Where one turn sends some rows of the set: a few examples, then the rows asked
z77: [ 356,   53,   41,  -39,   93,  123,   39, -134,   13, -104,  -84,  -18,
  111,   64,   -4,  173,   47,  -60,   97,   48,   52]
z348: [ 158,   32,  -10,   22,  -69,  120,  134,   -3, -205, -168, -114,   37,
  148,   48,   98,   74,  145, -146,  134,   28,   18]
z131: [ 327,  -97,   55,   77,   35,  171,   91,  -72,   81, -212,  -66,  -57,
  142,  -24,   42,   65,  110,  110,  145,  -13, -112]
z675: [-113,   11,   58, -136,    8,  122,   88,  -44, -131, -112, -117,   -9,
  117,    2,   78,   98,   73,   96,  132,   15,   15]
z296: [ 156,  -93,   29,   37,   42,  125,   89,   71, -177,  -91, -100,   55,
  140,  -47,  -80,   93,   85,  284,  137,  -23,  -22]
z303: [  11,    5,  118,   74,  132,  144,   80,    5,  112, -121, -172,   93,
  138,   63,   10,   79,   56,   84,  156,  -36,  180]
z479: [-102,    7,   51, -139,   -9,  122,  104,  -60, -108,  -98, -107,   -6,
  122,   -8,   73,  105,   77,  104,  124,   35,   21]
z240: [ 331,   53,   51,  -17,  173,  139,  -13,  -77,  -59, -158, -143,  -31,
  112,   98,   42,  161,   30,  -69,  141,  -17,  -15]
z86: [ 144,  -97,   39,   35,   76,  125,   63,   43, -168,  -65, -107,   65,
  127,   -8, -127,  111,   70,  278,  130,  -13,    7]
z942: [  11,    7,  121,   89,  137,  152,   73,   72,   57, -176, -193,   75,
  146,   38,   99,   42,   66,   91,  197,  -82,  113]
z366: [ 156,  -97,   29,   31,   43,  120,   98,   42, -148,  -54,  -85,   63,
  135,  -33, -122,  113,   84,  284,  118,    0,   20]
z24: [ 167,   31,  -11,    7,  -87,  117,  149,  -68, -150, -111,  -87,   56,
  139,   65,   13,  108,  146, -145,   91,   76,   85]
z860: [ 150,  -91,   32,   35,   62,  119,   77,   36, -153,  -56,  -96,   59,
  130,  -15, -135,  117,   75,  282,  123,   -3,   19]
z45: [  46,    3,   98,   70,   42,  146,  139,   78,   90, -171, -145,   79,
  161,  -34,  145,   23,   96,  106,  178,  -59,  118]
z484: [-118,    4,   59, -136,   18,  119,   81,  -67, -112,  -90, -116,   -8,
  112,   16,   48,  114,   66,   90,  123,   30,   31]
z892: [ 144,   35,    5,   31,  -18,  131,   97,   -1, -229, -177, -140,   36,
  141,   87,   85,   79,  126, -149,  149,    5,    3]
z645: [  52,   -1,   90,   59,   22,  142,  155,   47,  127, -143, -126,   83,
  159,  -37,  111,   31,   99,  103,  154,  -27,  159]
z844: [ 163, -103,   24,   32,   31,  117,   99,   54, -154,  -60,  -82,   57,
  138,  -45,  -98,  100,   89,  285,  123,    2,    8]
z143: [-112,    6,   52, -143,  -10,  118,   99,  -64, -103,  -91, -109,   -7,
  122,   -2,   58,  109,   77,   99,  115,   33,   36]
z165: [ 340,   59,   49,  -30,  147,  133,   -1, -117,  -16, -122, -126,  -19,
  102,   99,   -4,  181,   28,  -70,  118,   19,   26]
z525: [   0,    5,  122,   83,  152,  151,   60,   36,   78, -152, -199,   88,
  134,   62,   42,   65,   50,   86,  175,  -67,  145]
z752: [-115,   10,   60, -139,   21,  119,   87,  -54, -128, -115, -127,  -12,
  115,   13,   71,  105,   70,   93,  132,   22,   15]
z227: [  28,    1,  107,   81,   96,  152,  108,   88,   66, -184, -172,   68,
  157,   -1,  142,   23,   77,   96,  194,  -81,  101]
z639: [ 292,  -97,   73,  100,  131,  182,   28,  -61,   35, -231, -117,  -55,
  135,   39,   17,   81,   79,   86,  176,  -53, -137]
z437: [ 277,  -96,   81,   89,  148,  175,   11, -135,   79, -180, -113,  -44,
  110,   84,  -80,  120,   62,   88,  139,  -16,  -76]
z393: [ 277,  -97,   79,  101,  161,  183,    7,  -95,   45, -208, -125,  -54,
  118,   77,  -36,  106,   66,   81,  160,  -43, -118]
z290: [ 152,   34,   -6,   12,  -45,  117,  116,  -91, -150,  -93, -106,   62,
  127,  103,  -31,  132,  126, -154,   89,   78,   93]
z734: [ 340,   53,   46,  -12,  149,  143,    6,  -39,  -76, -187, -141,  -45,
  117,   66,  104,  136,   40,  -65,  158,  -38,  -49]
z879: [  45,   -3,   99,   56,   34,  136,  143,    9,  144, -111, -123,   92,
  149,  -13,   55,   59,   90,  107,  139,   -8,  188]
z968: [ 173,   32,  -12,    8,  -97,  114,  156,  -34, -174, -138,  -88,   46,
  145,   47,   71,   84,  154, -136,  110,   58,   52]
z347: [-124,    7,   61, -130,   25,  122,   78,  -59, -121, -100, -127,  -11,
  112,   20,   51,  115,   68,   93,  129,   18,   24]
z447: [ 296,  -94,   68,   80,  103,  166,   44, -149,  111, -155,  -88,  -36,
  123,   55,  -83,  123,   77,   92,  117,   11,  -50]
z791: [ 329,  -98,   54,   73,   24,  168,  100, -106,  110, -179,  -47,  -43,
  135,  -16,   -1,   87,  111,  107,  125,   14,  -78]
z436: [ 316,  -98,   57,   68,   53,  167,   76, -133,  120, -158,  -60,  -37,
  130,   16,  -59,  105,   96,   99,  111,   30,  -49]
z294: [ 142,  -94,   37,   43,   81,  128,   65,   56, -175,  -81, -114,   55,
  133,   -9, -112,  104,   71,  274,  135,  -26,  -12]
z377: [ 309,  -92,   69,   88,   83,  181,   65,  -53,   46, -229,  -91,  -59,
  140,   -2,   47,   63,   95,  101,  171,  -45, -138]
z790: [ 162,  -95,   28,   32,   28,  125,  104,   57, -164,  -77,  -86,   60,
  140,  -51,  -81,   91,   89,  284,  128,  -11,   -7]
z911: [ 392,   47,   21,  -41,   17,  128,   94,  -77,    1, -142,  -61,  -38,
  134,  -18,  109,  133,   83,  -40,  106,   42,    7]
z81: [ 131,   34,   10,   36,   31,  129,   71,  -18, -233, -169, -161,   39,
  132,  127,   41,  106,  110, -159,  149,    5,   13]
z98: [  27,    6,  103,   61,   82,  137,  116,  -11,  139, -102, -145,   94,
  140,   31,   16,   80,   71,   95,  134,  -10,  198]
z665: [ 128,   40,   11,   20,    8,  123,   80,  -83, -179, -106, -135,   53,
  121,  142,  -42,  135,  110, -158,  107,   55,   80]
z36: [ 120,   37,   14,   30,   34,  128,   60,  -57, -210, -135, -155,   47,
  119,  144,  -11,  129,  104, -160,  125,   21,   46]
z286: [ 382,   45,   28,  -46,   38,  124,   78, -117,   24, -110,  -66,  -24,
  126,   17,   43,  155,   66,  -48,   95,   60,   46]
z148: [ 382,   51,   27,  -38,   43,  138,   83,  -40,  -37, -177,  -84,  -39,
  137,  -22,  150,  110,   84,  -47,  135,    8,  -31]
z451: [ 151,  -93,   35,   46,   69,  128,   75,   68, -185,  -85, -107,   58,
  130,  -27,  -85,   95,   79,  277,  140,  -31,  -19]
z271: [-102,    3,   52, -137,   -3,  117,  101,  -50, -119, -107, -115,   -7,
  122,   -7,   82,   96,   78,  100,  131,   23,   13]
z481: [-114,   11,   54, -138,    4,  121,   87,  -69, -105,  -90, -113,  -10,
  119,    8,   44,  117,   71,   97,  118,   35,   37]
z704: [ 363,   49,   36,  -19,   96,  142,   46,  -19,  -69, -195, -115,  -45,
  131,   11,  147,  114,   60,  -54,  160,  -30,  -57]

z892 moves to z81
z752 moves to z347
z790 moves to z296
Now these:
z165 moves to z77
z639 moves to z393
z525 moves to z303

Where one turn sends some rows of the set: a few examples, then the rows asked
z455: [ -69,    6, -131, -163,  -57,   -4, -152,  -46,    9,   32,   51,  -86,
   27,   33,   28,  -36,  -47,   22,   15]
z111: [  43,   18,  -68,  130,  -58,   46,  105, -118,   -8,   14,   59,   99,
 -118,   31,  -14,  -23,   77,  -97,    3]
z422: [ -84,   64,  -49,   78,  -54,    4, -191, -104,  -58,  -68,   12,   28,
  -61,  -69,   18,   42,  -28,  -64,  119]
z219: [  44,  -64,  105,   39,  119,  -21,   62,  103,   -1,  -69,  -91,   66,
  -16, -107,   94,   52,  -39,   51,   52]
z506: [  -3,  -57,  120,   47,   61,    7,    7,   87,  -82, -100,  -92,   49,
   32, -102,  118,   38,  -53,   88,   13]
z89: [  24,  -57,  -18,  -89,   14, -110,   41,  117, -133,    7,    0,   54,
  -58,  123,  -25,  -15,  -72,  -14,  -50]
z469: [102,  21,  67,  12,  52, 107,  77, -58, 114, 101,  -3, -29,  42, -62,  54,
 -40, 105,  91, -24]
z812: [  25,   56,  -94,  137,  -70,   28,   70, -146,  -40,   64,   83,   56,
 -112,   28,   -6,    7,   91,  -35,   13]
z386: [  33,  -97,  139,   -8,   76,    5,   14,  110,  -25,  -57, -117,   68,
   13,  -46,   37,   90,  -35,   66,   47]
z874: [  26,   98,  -50,  157,    8,   20,  117, -110,    3,   29,   64,   35,
 -122,    4,  -20,  -17,   96,  -51,   34]
z62: [  12,  -30,  104,   25,   83,  -22,   21,   86,  -47,  -64, -125,   68,
   20, -121,   73,   38,  -72,  111,   46]
z668: [ -10,   47,  -88, -134,   39,   14, -190,  -15,   30,   86,   55,  -76,
   65,   56,   30,  -55,  -21,   -3,   -6]
z795: [ -27,   31,  -57, -148,   -1,   -8, -181,   -8,   19,   55,   79, -121,
   41,   85,   22,  -27,    7,   10,   21]
z601: [ -84,   61,  -63,   91,  -45,   20, -182,  -96,  -25, -100,   23,   30,
  -27,  -64,   67,   24,  -25,  -55,  130]
z400: [ -55,   23,  -40, -178,  -23,   12, -171,    1,   16,   11,   13,  -85,
   63,   70,  -23,  -52,  -39,   16,   17]
z636: [  85,   45,  -28,  120,  -83,  -11,   91, -105,  -15,   23,   70,  108,
 -118,   47,  -17,  -54,   80,  -69,   28]
z954: [ 16, -59, -25, -86,  35, -86,  66, 110, -96,   2, -30,  15, -44, 146, -24,
 -35, -94,  -8, -51]
z966: [ 85,  12,  47,   9,  46, 101,  80, -48, 126,  73,  24,  -8,  45, -82,  79,
  -4, 133,  99,   7]

z636 moves to z668
z219 moves to z812
z89 moves to z469
Now these:
z455 moves to z386
z954 moves to z966
z111 moves to z795

Where one turn sends some rows of the set: a few examples, then the rows asked
z198: [ -61,  -45,  175,   25,  -28,  115,   26,  -73,  -39, -104,  108,  -16,
   55,  -31,   86,   63]
z434: [  24,   48,   76,   70,  -55,   88,   25, -123,   31,  -83,  116,  -64,
   68,  -74,  104,   14]
z962: [ 37, -45,  19, -13, -38,  78, -38,  24, -27,  79,  10, 255, -74,  71,  33,
 -96]
z252: [ -59,  -21,  136,    6,  -39,   71,   17,  -27, -112, -166,  109,    2,
   53,  -43,   43,  104]
z34: [153, -47, -26, 101,  92, 109, -52, -58,  23,  99,  67, 196, -90,  32,  17,
  32]
z957: [ 27, -11, -72, -28, -48,  21, -55,  50, -97,   0,  -2, 250, -80,  50,   0,
 -82]
z861: [ -76,    5,   28,   10,  -43,   36,    0,  -50, -126, -207,   86,  -31,
   51,  -54,   54,   62]
z941: [ 132,  -12,  -44,  -65,   59,  162, -113,  -19,   19,   12,   78,  192,
 -103,  123,   65,  101]
z208: [ -68,   20,   58,   62,  -53,   76,   28, -107,  -31, -115,   95,  -99,
   14,  -36,  136,   23]
z615: [ 111,   12, -166,  -52,   54,  128, -128,  -59,   23,  -24,   51,  147,
 -109,  112,   88,   40]
z389: [ -88,   -3,    2,   36,  -38,   60,    2, -110,  -59, -172,   71,  -71,
   49,  -52,  104,   -1]
z893: [-50,   1, 145,  55, -47, 101,  40, -83, -31, -84, 113, -69,  15, -29, 120,
  60]
z627: [ 133,    1, -190,   92,   78,   32,  -78,  -53,  -51,   -2,   41,  171,
  -94,    7,   -1,   11]
z786: [ 119,   21, -163,  -68,   49,  109, -129,  -19,  -32,  -56,   59,  168,
 -110,  105,   54,   84]
z774: [  16,  -12, -107,  -12,  -44,   31,  -57,    8,  -57,   20,  -15,  220,
  -80,   54,   35, -129]
z573: [  46,    0,   94,   40,  143,  108, -153,   97,    3,   65,   91,  104,
  -63,   71,   61,  -53]
z458: [  21,  -34,  -52,   -4,  -35,   65,  -47,   -9,   -9,   66,   -9,  222,
  -75,   62,   55, -137]
z678: [ 149,   -4, -122,   71,   75,   32,  -72,    3,  -96,   -8,   63,  218,
  -92,    8,  -48,   80]
z231: [  26,   84,   20,   37,  -71,   22,   14,  -50,  -82, -175,  118,  -36,
   65,  -95,   36,   78]
z331: [  50,   26,   68,   14,  135,   60, -165,  153,  -86,   -5,   99,  134,
  -63,   54,    9,    6]
z464: [ 122,   -9,  -92,  -47,   59,  162, -113,  -61,   53,   21,   64,  161,
 -106,  121,   97,   51]
z934: [ 136,  -25, -134,  114,   87,   80,  -66,  -91,   23,   64,   48,  158,
  -93,   23,   37,  -17]
z33: [  13,   80,   -9,   59,  -64,   41,   12, -108,  -19, -145,  104,  -73,
   68,  -88,   82,   15]
z102: [  17,   53, -108,   47,  134,   32, -182,   69,  -41,  -29,   50,   50,
  -65,   43,   69, -113]
z482: [  40,   59,  125,   30,  -65,   56,   27,  -31,  -69, -137,  139,   -5,
   70,  -82,   27,  114]
z673: [ -68,   43,   17,   47,  -59,   42,   19,  -77,  -90, -164,   93,  -90,
   13,  -48,  105,   48]
z989: [  31,   56,  -56,   17,  126,   12, -178,  136, -113,  -60,   73,   98,
  -65,   37,   14,  -34]
z274: [ -79,  -36,   92,   46,  -28,  109,   17, -124,   -2, -107,   84,  -62,
   52,  -31,  124,   -1]
z608: [163, -35, -19,  75,  81,  79, -55,  -2, -50,  53,  80, 233, -89,  24, -36,
  92]
z54: [  25,   18,   -9,   62,  144,   90, -167,   43,   29,   48,   62,   53,
  -63,   63,  101, -122]
z19: [ 40,  39, 157,  50, -56,  95,  38, -79,   3, -80, 138, -22,  74, -68,  67,
  74]
z70: [ 38, -32,   4, -28, -43,  49, -45,  64, -81,  37,  13, 273, -75,  61,  -4,
 -58]
z39: [ 131,    7,  -87,  -77,   50,  126, -119,    8,  -33,  -35,   77,  198,
 -107,  111,   37,  120]
z702: [ -54,   38,   75,   29,  -62,   40,   25,  -31, -123, -168,  111,  -52,
   12,  -48,   71,  104]
z553: [ -44,   13,  154,   34,  -57,   77,   36,  -33,  -89, -120,  124,  -40,
   16,  -37,   80,  113]

z464 moves to z39
z861 moves to z274
Now these:
z934 moves to z608
z962 moves to z957
z331 moves to z102
z553 moves to z673
z231 moves to z434

